Look-ups in named tables: a row name and a column name give one cell, copied from the table.

vovig =
            dom     vup   sogaf  mulap    taga     bal  gatumon     paz   dafos
fof      -17.69   34.51  -73.64  55.72   -1.18  -66.97    -7.56  -76.21   -9.30
bep      -81.84  -74.96   16.51  55.27  -80.05   36.21    55.98   36.69   53.09
vafike    -9.32   37.34  -66.40  50.58    0.17  -60.80    -6.30  -70.40   -1.94
risad    -81.06  -83.82    9.03  74.10  -88.79   25.96    58.78   20.75   69.82
sefe     -15.58   36.28  -61.04  61.28  -10.10  -58.08    -4.55  -68.43   -4.46
zigife   -16.73   33.02  -69.78  56.89   -7.54  -55.60     1.73  -69.84    4.35
korab    -14.23   29.64  -62.82  61.43  -13.11  -66.88     4.97  -66.98  -10.86
saz      -11.37   23.54  -61.55  65.09   -5.65  -58.56    -4.67  -66.40   -2.86
tup      -79.07  -79.55    3.69  57.99  -84.79   22.97    61.86   29.92   57.48
rerakuf  -92.67  -79.63   10.13  65.41  -81.33   28.86    55.62   22.57   63.77
vev      -87.11  -77.99    8.91  75.24  -86.05   32.96    60.97   23.41   59.86

zigife, paz: -69.84
bep, mulap: 55.27
risad, dafos: 69.82
vev, sogaf: 8.91
saz, mulap: 65.09
risad, dom: -81.06
rerakuf, sogaf: 10.13
zigife, gatumon: 1.73
risad, gatumon: 58.78
bep, taga: -80.05
vafike, dafos: -1.94

nubizil:
|  | pul | meto | zug | vezes | biz | nur | bod |
|---|---|---|---|---|---|---|---|
| kapive | 6.066 | -1.863 | 6.614 | -4.862 | -1.787 | 4.559 | 0.109 |
| tukemu | 3.277 | 5.204 | 5.238 | 0.838 | 4.774 | 5.160 | 5.306 |
| kebav | -4.033 | 3.470 | -4.269 | 7.061 | 4.716 | -2.799 | 2.152 |
| buzekel | 2.727 | 5.447 | 4.391 | 1.373 | 4.466 | 5.634 | 4.747 |
| konulet | 2.765 | 4.378 | 4.692 | 2.019 | 4.698 | 4.644 | 5.120 |
| bika | -2.570 | -1.904 | -3.528 | 3.209 | -2.103 | -3.192 | -3.522 |
| goz | -1.199 | -2.930 | -2.412 | 0.744 | -2.592 | -2.793 | -3.673 |
| seseru | -5.470 | 4.429 | -4.358 | 6.711 | 4.965 | -2.430 | 2.392 |
| nirid | -4.810 | 3.635 | -4.404 | 7.138 | 3.189 | -2.707 | 2.682 |
| gibama | -4.315 | 3.106 | -4.758 | 6.845 | 3.358 | -3.089 | 1.092 |
| rutaput | 3.687 | 5.106 | 3.888 | 1.065 | 4.849 | 4.926 | 5.133 |
| luv | 3.721 | 4.304 | 4.324 | 1.325 | 5.406 | 4.714 | 4.646 |

What is the nur of luv in nubizil? 4.714
What is the pul of bika in nubizil? -2.570
What is the zug of konulet in nubizil? 4.692
What is the bod of kapive in nubizil? 0.109
What is the meto of buzekel in nubizil? 5.447
What is the bod of luv in nubizil? 4.646
What is the meto of kebav in nubizil? 3.470
What is the vezes of bika in nubizil? 3.209
What is the vezes of seseru in nubizil? 6.711

lali
fields: lovomu, nis, duz
dal: [193, 162, 125]
rut: [136, 116, 94]
ruv: [48, 46, 44]

rut, nis: 116
dal, nis: 162
dal, duz: 125
dal, lovomu: 193
ruv, duz: 44
ruv, lovomu: 48
Row with the largest lovomu: dal

tosav.csv
,puzisuv,telapug,buzo,zore,fuv,tunanir,sez,zule
dud,7846,9349,6910,2978,2349,1196,3737,5499
vofot,1946,5649,6444,2636,4856,6929,4532,4259
dit,7290,5928,2169,4454,6070,6993,4738,3991
zuzik,5650,9853,4667,1038,3173,4466,7077,5161
tal,1632,4667,7892,6562,3885,3746,3370,4540
pinop,726,3853,9701,2395,4045,3313,7044,4053
zal,1851,4327,6937,7809,3045,8634,6751,5636
komuf,5374,6557,6948,5869,4927,4945,4262,4197
garitiv,2079,5521,8611,8563,6321,8009,5335,4111
laduz,5937,6967,5231,3389,9545,3550,5230,5533

What is the buzo of vofot in tosav?
6444
What is the telapug of laduz in tosav?
6967
What is the zore of zal in tosav?
7809
What is the buzo of zuzik in tosav?
4667
What is the sez of dit in tosav?
4738
What is the sez of dud in tosav?
3737
What is the puzisuv of vofot in tosav?
1946
What is the fuv of pinop in tosav?
4045
What is the zule of komuf in tosav?
4197
What is the puzisuv of garitiv in tosav?
2079
What is the zore of dud in tosav?
2978
What is the zule of dit in tosav?
3991
What is the zore of laduz in tosav?
3389
What is the fuv of dit in tosav?
6070
What is the zore of tal in tosav?
6562
What is the fuv of dud in tosav?
2349

mapegan
|  | kif | bos | rifeged | nezul | basi | luba | mudam |
|---|---|---|---|---|---|---|---|
| sotud | 170 | 161 | 170 | 170 | 170 | 120 | 119 |
| mekesiv | 128 | 142 | 73 | 74 | 76 | 140 | 141 |
| serun | 200 | 217 | 55 | 57 | 73 | 62 | 67 |
| mutapi | 132 | 136 | 117 | 117 | 116 | 146 | 146 |
| gipom | 75 | 79 | 123 | 121 | 111 | 205 | 202 |
| leneku | 189 | 193 | 112 | 113 | 122 | 87 | 89 |
| mimo | 179 | 188 | 90 | 92 | 101 | 92 | 95 |
| mumugi | 139 | 146 | 105 | 106 | 107 | 136 | 136 |
| zufo | 196 | 184 | 179 | 179 | 183 | 97 | 96 |
| boket | 84 | 85 | 133 | 132 | 122 | 198 | 196 |
| milare | 165 | 148 | 204 | 203 | 200 | 134 | 131 |
| vus | 128 | 122 | 163 | 162 | 156 | 161 | 159 |
| fer | 169 | 163 | 159 | 159 | 160 | 119 | 118 |

What is the rifeged of zufo in mapegan?
179
What is the nezul of zufo in mapegan?
179
What is the mudam of milare in mapegan?
131
What is the nezul of leneku in mapegan?
113
What is the luba of serun in mapegan?
62
What is the basi of fer in mapegan?
160
What is the rifeged of vus in mapegan?
163
What is the luba of zufo in mapegan?
97
What is the basi of leneku in mapegan?
122
What is the kif of mimo in mapegan?
179
What is the nezul of serun in mapegan?
57
What is the nezul of sotud in mapegan?
170
What is the mudam of vus in mapegan?
159
What is the rifeged of mimo in mapegan?
90
What is the basi of mimo in mapegan?
101
What is the kif of gipom in mapegan?
75
What is the mudam of boket in mapegan?
196
What is the rifeged of mutapi in mapegan?
117
Which row has the largest kif? serun

buzak.tsv
	toz	par
faku	0.32	0.08
ravu	0.38	0.77
vep	0.33	0.85
mavute	0.11	0.80
maveva	0.66	0.22
kar	0.17	0.41

toz of maveva is 0.66
toz of ravu is 0.38
par of maveva is 0.22
par of kar is 0.41
par of faku is 0.08
toz of mavute is 0.11
par of vep is 0.85
toz of faku is 0.32
par of ravu is 0.77
par of mavute is 0.80
toz of vep is 0.33
toz of kar is 0.17

vududat:
cols = dut, magog
gozefe: [0.08, 0.51]
kedeme: [-0.25, 0.92]
vivevoz: [-0.79, 0.61]
dag: [-0.14, 0.34]
sesip: [-0.90, 0.34]
gid: [-0.48, 0.34]
risa: [-0.59, 0.04]
ker: [-0.37, 0.14]
nes: [-0.54, 0.11]
kesudup: [-0.44, 0.46]
figusem: [-0.35, 0.06]
nobepul: [-0.17, 0.02]
takeg: [-0.63, 0.20]
keki: [-0.71, 0.29]

figusem, dut -> -0.35
kesudup, magog -> 0.46
gid, dut -> -0.48
nobepul, dut -> -0.17
risa, magog -> 0.04
figusem, magog -> 0.06
kesudup, dut -> -0.44
dag, dut -> -0.14
nobepul, magog -> 0.02
sesip, dut -> -0.90
risa, dut -> -0.59
nes, magog -> 0.11
takeg, magog -> 0.20
vivevoz, dut -> -0.79
kedeme, dut -> -0.25
ker, dut -> -0.37
keki, magog -> 0.29
gozefe, magog -> 0.51
gozefe, dut -> 0.08
Row with the largest dut: gozefe

Table basa
	lusezi	kada	vok	let	viz	vitep	gikevuk	tis	nogatis	dob
rado	122	159	122	119	74	78	128	109	129	212
zomu	166	143	163	169	109	201	124	250	93	197
disom	127	156	120	131	135	191	137	192	85	181
lut	187	167	120	181	210	198	139	114	154	125
vepuges	138	155	176	141	189	56	196	128	105	163
gumozak	178	179	184	148	201	149	129	98	141	175
kazi	117	141	168	172	179	212	161	196	113	184
biv	167	158	189	86	171	129	144	212	71	204

What is the nogatis of vepuges in basa? 105
What is the vitep of vepuges in basa? 56
What is the kada of vepuges in basa? 155
What is the vitep of rado in basa? 78
What is the dob of vepuges in basa? 163
What is the viz of kazi in basa? 179
What is the gikevuk of zomu in basa? 124
What is the let of disom in basa? 131
What is the kada of biv in basa? 158
What is the nogatis of rado in basa? 129
What is the lusezi of biv in basa? 167
What is the viz of biv in basa? 171
What is the gikevuk of kazi in basa? 161
What is the viz of rado in basa? 74
What is the viz of zomu in basa? 109
What is the kada of kazi in basa? 141
What is the tis of biv in basa? 212
What is the let of gumozak in basa? 148
What is the tis of kazi in basa? 196

